Rotation paths and how fast each direction turns (degrees a step)
Each turn is a multiple of 5 degrees from 10 to 175, or 0.
Each row of a path follows its step; steps can be skipped.
path 1
step 0: [ 2.46  3.18  0.57  0.24 -0.89  0.30 -0.98  1.71 -0.97  3.04  0.76  0.67
  0.82 -1.04  2.76 -1.16  0.80 -1.00 -0.28 -1.34 -0.51 -0.69  0.49 -3.80
  0.32  1.66  1.11]
step 1: [ 0.50  1.73 -2.03 -0.07 -1.05  0.30 -0.77  1.51 -0.72 -1.36 -3.48  0.14
 -2.11  0.30 -1.03 -1.40  1.76 -2.97 -0.44  0.29 -1.85  0.80  0.35  0.45
 -1.70 -2.55 -2.75]
step 2: [-0.11  0.92  0.97 -2.67 -0.82 -0.76 -0.99  0.86 -3.67  0.21 -0.84 -1.71
  0.92 -0.50  0.29  1.92 -1.63 -1.63  2.97  0.35  1.20 -0.50  1.56 -0.17
  2.98  1.75 -1.96]
step 3: [-1.66 -2.02 -2.97 -1.30 -0.41 -0.09  1.62 -1.01  0.44 -1.47  0.10 -0.32
  0.07 -1.66  1.52 -3.53 -2.39  0.85  1.83 -0.71 -2.74  0.30 -1.01 -0.40
  0.03 -0.50 -2.75]
step 4: [-0.18  0.37  0.07 -1.11  0.41 -3.02  0.61 -0.08  1.33  1.50 -0.25 -1.36
 -0.58 -3.25  2.13  2.65  1.75  2.45 -2.33  1.29 -0.51 -1.72  0.99 -0.61
  2.32  0.79 -1.30]
step 5: [ 2.57  1.42 -2.84  0.92  1.16  0.32 -1.57  0.40  3.68  0.65  1.22  1.83
  1.39 -0.18  1.08 -0.27  1.68 -0.63  1.96 -3.18 -0.72  1.12 -0.60 -0.05
  1.04 -0.97 -1.59]
step 6: [-0.06  1.38 -0.35 -2.44 -2.27 -0.26 -3.60 -1.53 -1.13  2.00 -2.07 -2.33
 -1.63  0.43  0.18  1.61  2.24 -0.39 -0.39 -0.86 -1.60  0.08 -0.85 -2.11
 -0.51 -1.37  1.70]
step 7: [ 2.13  3.52 -0.86 -0.07 -0.30  0.23 -1.75 -1.19 -2.40 -2.43  1.48 -0.11
 -0.70 -2.05  0.48  0.06 -2.10 -1.84  1.31  0.30 -0.68  0.99 -0.98  3.08
 -1.00  0.49 -1.89]
step 8: [-0.98 -0.52 -1.31 -2.18 -0.32  0.30 -0.01 -0.94 -2.37 -1.15 -1.07  0.32
  2.42  0.68  2.51 -0.30  0.50  0.21  0.75  2.86 -0.78 -3.70 -1.26 -3.07
 -0.51  0.86 -1.60]
step 9: [ 0.50  0.57 -1.78 -3.63  0.48  0.58  4.12  0.57  1.02 -0.25  1.14  1.26
 -0.18 -2.78 -1.34  0.93  0.50 -1.34 -1.18 -0.39 -2.46 -0.42  0.46  1.84
  1.13  0.17 -1.25]
step 10: [-0.87  2.16  1.07  0.56  0.51 -0.84 -1.12  1.36  0.82  3.71  0.29  0.40
  0.83  0.02  1.38 -1.87  1.24  1.11  2.47  0.22 -2.70 -2.52  0.48 -0.88
  3.29 -0.44  0.07]
step 11: [ 2.58  1.61 -1.86 -0.23 -1.61  0.61 -0.43  0.90  0.34  2.23 -1.41 -1.69
 -0.17 -2.81 -0.70 -2.55  0.55 -0.69 -1.91 -2.34 -0.28  1.75  1.50 -1.34
 -2.32 -0.94 -1.85]
Directions:
[-0.65 -0.51 -0.17 -0.26 -0.54  1.87 -0.51 -0.17  0.33 -0.15 -0.46  0.54
  0.04  0.18  0.22 -0.92  0.12  0.76 -0.09 -0.90 -0.05 -0.17 -0.17 -1.29
 -0.48  0.69 -0.40] | 140
[ 0.29 -0.38 -0.85 -0.52  0.40  0.54  0.42  0.29  0.50 -0.61 -0.81  0.41
  0.77  0.98 -0.67  1.28  1.17 -0.81  0.27 -0.07  0.74 -0.02  0.43 -0.21
  0.61 -0.17 -0.37] | 100
[-0.96 -0.13 -0.15  0.27 -0.23 -0.17  0.88  0.98 -0.85  0.19  0.32 -0.38
 -0.88 -0.18  0.52 -0.99  0.80 -0.40  0.06 -0.52  1.43  0.44  0.05 -0.22
  0.83 -0.45 -0.52] | 35
[ 0.40  0.55 -0.35  0.25 -0.07 -0.09 -1.00  1.03  0.06 -0.77 -0.34 -0.16
 -0.73 -0.13  0.32  0.16  0.39 -0.97  0.17  0.33  0.33  0.77 -1.04 -0.57
 -0.72  0.95  1.23] | 60
[-0.32  0.07 -0.56 -0.17  0.80 -0.46  0.78  0.94  1.01  1.20  0.81  1.21
 -0.66  0.15  0.58  0.52  0.63  0.71 -0.07 -0.11 -0.62 -0.09  0.19 -0.24
 -0.41  0.53  0.34] | 70
path 2
step 0: [ 2.03  3.07  0.07 -2.50  2.20  1.44  0.99  2.31 -0.88  0.43 -0.21  1.07
 -0.86  0.17  1.60  0.50 -1.13  0.67 -1.24 -0.11  3.34 -0.96  0.01  0.73
 -0.70 -0.98  0.10]
step 1: [-0.11  0.74  0.08  0.56  3.28  1.82  0.76  0.31  0.47 -1.51 -3.61  2.65
 -0.52  0.40  0.38  1.23  1.11 -0.77 -1.89 -0.48  0.50 -1.27 -0.99 -0.63
 -1.93 -1.18  1.26]
step 2: [-1.83 -0.21  1.02  1.25  1.46 -0.22  1.06 -0.24  0.64 -1.07  0.72  3.11
  0.06  0.69  1.17  2.06  2.13  0.66 -0.65  0.68  0.06  0.23 -1.39 -3.63
  1.18  1.15  2.57]
step 3: [-1.18 -1.70  1.22 -0.93 -0.42  0.25  1.41 -1.11 -1.55  0.38  0.98  0.99
  2.62 -0.03  1.73  1.62 -1.27  2.86 -1.47  0.31  2.15  0.29  0.85 -3.19
  0.72  0.86 -0.69]
step 4: [-0.55  0.28  1.10  0.95 -1.45 -0.56  1.27 -0.28 -1.73  2.02 -0.97  3.00
  1.41 -2.12 -0.17 -0.25 -3.60  1.29 -1.76 -2.15  0.79 -0.56  0.00 -0.10
 -1.06 -0.89 -0.60]
step 5: [-0.50 -0.06  1.74 -1.46 -1.88 -1.51 -0.31  2.30 -0.28  0.03 -1.23  3.63
 -2.71 -1.12 -0.15  1.07 -1.54  0.31 -1.56 -0.17 -2.06 -0.76 -1.16  1.20
 -1.16  1.12  0.12]
step 6: [ 1.83  0.35  2.18 -0.66 -0.95 -0.02  0.59  1.73  0.52 -2.94  0.22  2.60
 -0.95  2.95  0.91  2.30 -1.62 -1.32  0.73  0.89 -0.58  0.34  0.95 -0.42
 -0.21  1.43 -1.47]
step 7: [-0.07  1.17  1.20 -0.06  1.67  1.39 -0.84  2.03 -2.61 -2.37 -0.06  0.69
  1.31  2.10  2.37 -0.20 -2.49 -1.57  0.33 -1.84  0.50  1.54  0.17 -1.20
  1.67 -0.93  0.01]
step 8: [-0.51  0.25 -1.30 -2.90  0.85  0.67  1.50  0.73 -2.80 -0.62 -1.17  2.43
  1.46  0.16  0.92 -2.57  0.35 -1.21 -1.66 -0.33 -1.03  1.35 -0.07 -1.40
 -0.15 -1.77  2.25]
step 9: [ 1.58  0.40 -0.99 -2.41  1.03 -0.89  1.55 -0.26  0.20  1.20  0.94  2.47
  2.39 -0.53 -0.90  1.70  0.57 -1.71 -2.12  0.83 -2.30 -1.05 -1.77 -2.36
  0.00 -0.29  0.13]
step 10: [ 0.83 -1.49  0.44 -0.16  1.26 -0.63 -1.56 -1.01  0.15 -0.61  0.23  1.20
  2.19 -1.73  0.11  4.88 -2.49  0.60  0.24  0.99 -1.92 -0.30  0.67 -1.18
  0.19 -1.16  0.90]
step 11: [ 1.69  0.87 -0.58  0.06 -0.36 -2.48 -0.55 -0.71 -2.80 -1.09 -0.04  1.90
 -0.45 -1.24  0.18  1.47 -2.53  2.82  2.27 -0.56  0.88  1.44  0.85 -0.38
  0.00 -0.07  2.36]
Directions:
[-0.95 -0.16 -1.17  0.12  0.55 -0.66  0.37  0.31  0.90 -0.17 -0.20 -0.55
  1.16  0.30  0.00 -0.29  0.07 -0.14 -0.91  0.09 -0.04 -0.49  0.34 -1.60
  0.15 -0.25  0.77] | 55
[ 1.44 -0.55 -0.95  0.17 -0.19 -0.51 -0.38 -0.89  0.45 -0.30 -0.22  0.08
 -0.14  0.22  1.33 -0.62 -0.42  0.29 -0.37  0.36 -0.55 -0.16 -0.74  0.47
  1.14 -0.63  0.08] | 20
[ 1.16  0.21  0.04 -0.87  1.15  1.74  0.05  0.42  0.53 -0.29  0.72 -0.24
  0.16 -0.38  0.07 -0.36  0.28 -1.01 -0.26 -0.11 -0.22  0.58  0.00 -0.04
 -0.11 -0.27  0.93] | 45
[ 0.08  0.02 -0.49 -1.44 -0.70 -0.82  0.55  0.56  0.02  0.09  0.80  0.42
 -0.82  0.17  0.23 -0.52  0.99  0.79  0.22  0.96  0.19  0.62  0.13 -0.18
 -0.02  0.86  0.84] | 120
[-0.01 -0.87 -1.11  0.60  0.00  0.35 -1.23  0.02  0.23  0.88  0.04 -0.12
 -0.71 -0.54 -0.35 -0.88  0.25 -1.06  0.61  0.62  0.75 -0.04  0.48 -0.44
  0.08  0.67 -0.72] | 0
[ 0.37  0.51 -0.42 -0.61  0.68 -1.16  0.06 -0.89 -0.99 -0.44  0.15 -1.15
 -0.25 -0.52 -0.92  0.40  0.31 -0.67  0.96  0.24 -0.27 -0.64  0.56  0.23
  0.39 -0.62  0.37] | 20
[ 0.18  0.39 -0.86 -0.48 -0.09 -0.20  0.06  0.17 -0.95  0.34 -0.60 -0.40
  0.11 -0.41  0.24 -0.99 -0.64  0.50 -0.27 -1.19  1.51  0.87  0.08  0.21
 -0.70 -0.84  0.09] | 95
